Each named turn below is shown by a few rows before and after it. Which turns, in which order, take the first row of each later pair to the second? The first pair is answered.
K520:
[ 34  15  13   0 -12  -7   0  10] => [ -4 -19  21   3 -20 -16  20   5]
[21  2 16 -8 16 -4  7 13] => [-12 -21   5 -17  -5 -13   2   8]
[ -4  19 -11  23 -18   8  -2 -19] => [ -4  15  -2  29  -9   8   9 -17]
K985:
[ 5 -2  2 -6 -8 -4 -9  2] => [  4   4 -10   5  -2   6   3   1]
[ -2  -3 -22 -26   1  -4   2  12] => [ -6  -2 -28 -22  -6  -6   3   9]
[  8   0  11  19   3   4   9 -18] => [  8  -6  20   8   8  -2   0 -16]
[-18 -15   4   0  17   6  14   3] => [-22 -17   9  -3  -7  -6   0  -5]
K612:
[ -9  -4  -7   2 -15  -7   9   5] => [-2 -6 -5 -5 -8 -7 11 11]
[20  6  5 -3  7  4  1  4] => [ 10  10   1  11  -5   2  -7 -10]
[11 25 -1 18  1  1 -1 -8] => [-11   7   4  25   4   0  10 -13]

(2 to 3 turns a pair)
[  7   2  11   4   4   1  -1 -11] => [-5 -5 -5  4 -8  0 10 -8]	K520 then K612 then K985
[-25 -13 -10  -4  17   4   8   4] => [-11   6 -17  -9  16   5 -24  -2]	K520 then K612 then K985
[  0 -10   1   7   8  10  15   3] => [  4 -11  18  -1   3   2   1  -1]	K985 then K520 then K520
[ -9 -17   7  -8  16   5  -3   0] => [ 1 -4 14  4 20 10 -3 -6]	K520 then K612 then K520
[-15  -7   1   1 -23 -10 -13 -18] => [ 18  10  -3 -17 -17  -9 -20  -3]	K612 then K612 then K612
[ -7   4 -15   3 -12  -3  11   0] => [ -8  -2  -5  -7 -15 -12  -2  -1]	K985 then K985
[  2   4  16 -15   0  -4 -19   1] => [  0  10  21   2  -3  -3 -15  -9]	K520 then K612 then K612
[-10  -1   6  -7   5   0 -18  -5] => [  1   1  -5 -12  15   7   7  11]	K985 then K612 then K612
[-16  -9   7 -12  -3 -13 -19   0] => [ -4  18 -20  14   2  10   4   1]	K985 then K520
[ -6  -9 -23  -4 -12  -1 -23  -1] => [ -4 -21 -15 -18   4   0  -5  12]	K612 then K612
[ -9  -1 -24 -16 -18  -1  -3  -1] => [ -1  -4 -14 -15  19  15  16   7]	K985 then K520
[ 16  20  11   9  -8  -3 -18 -12] => [  1  13   6  14 -12  -1 -23 -17]	K612 then K520
[-13  -2  -7   7   0  -1   0  -1] => [-10   2   3   5   4  -2 -13  -4]	K520 then K985 then K612
[-14 -13  -8 -13  -3   0 -16  -1] => [-13  -3 -21  -2  -8   6   0   1]	K612 then K985
[  2   5  15  27  16   5   7 -14] => [ 14  15  14  23  12   5   1 -11]	K612 then K612 then K612
[-23 -19  11   3  23   2 -19 -14] => [-21 -11   1  13  31  12  -6 -12]	K985 then K985
[13 -2  7 -1  0 -2  8  6] => [16  6  6  2  0  2  2  1]	K612 then K985
[ 5 13 -6 22  5 11 21 -8] => [-12   3 -16  20 -13   4  15 -12]	K985 then K520 then K985
[-13 -25  16   9   9   1  10  -7] => [ -6 -28   1 -22  -3  -7  -7   8]	K612 then K520
[ 16  18  -7 -12   4   3  -5   7] => [ 2  0 17  4  7  0 24  2]	K985 then K520
[  9  20 -12   0  -5   3  -5   3] => [-6  3  6 -3 21  5 -2  1]	K612 then K985
[  5  15  -2  11 -11   1   8 -16] => [-3 -8 17 -4 15  0 13 -7]	K612 then K985
[  1  10   2   4   8   2 -21  -6] => [-12  -4  13  14   2  -3  -4 -11]	K520 then K985
[ -8   3 -13  -7 -14   1  -6   3] => [-18  -7  -6  -2  -9  -1  10   1]	K520 then K520
[-12 -19  11  -3   8 -15  12   1] => [ 24  15  -7  -5  -8 -13  -1   8]	K985 then K612 then K612
[  8  -7   8 -16   6  -5   9  25] => [ 12   7  -7 -14 -16  -7 -16  17]	K520 then K612
[-18  13  -7  -9  -7   3 -10  10] => [ -7  11  17  -5 -11  -5 -13   4]	K520 then K985
[-10  -8   9   1   5  -1  -3  -5] => [ -2  -6   4 -12   6  -2  -6   2]	K612 then K520
[-17 -19 -11   8 -11   8 -12  -2] => [-13 -22   3  17   3  12   5  -4]	K520 then K520
[-15   7   3   6   5   3 -23 -11] => [-15   3   9   8  19   7 -16  -9]	K985 then K985 then K520
[15 17 -1  4 13  5 -9  0] => [-8  2 -3 18 16  9  5 -8]	K985 then K612 then K985
[17 13  4  7 20 11 -5  6] => [ -7 -19  24  -8   3  -9  -1   5]	K985 then K612 then K612
[  3 -17   2 -16 -23 -14  11  10] => [  6 -16  11  -9 -13 -12  22   9]	K520 then K520
[-9 -9 -5  1 -8 -4 21 15] => [ -5   9 -17   5 -21  -3  -2   4]	K520 then K612
[-15 -11 -12  19   6   7   7  -8] => [-20 -13  -6  15  -8  -2  -3 -12]	K985 then K985
[ 21   8 -11 -13  10  12  -1  23] => [  6  21 -14  20   0  15 -16  -5]	K612 then K612 then K520
[ -4   0 -10  -8   7  -1   6   8] => [ -4  -1  -4 -13   5  -3  -1   7]	K985 then K985 then K985
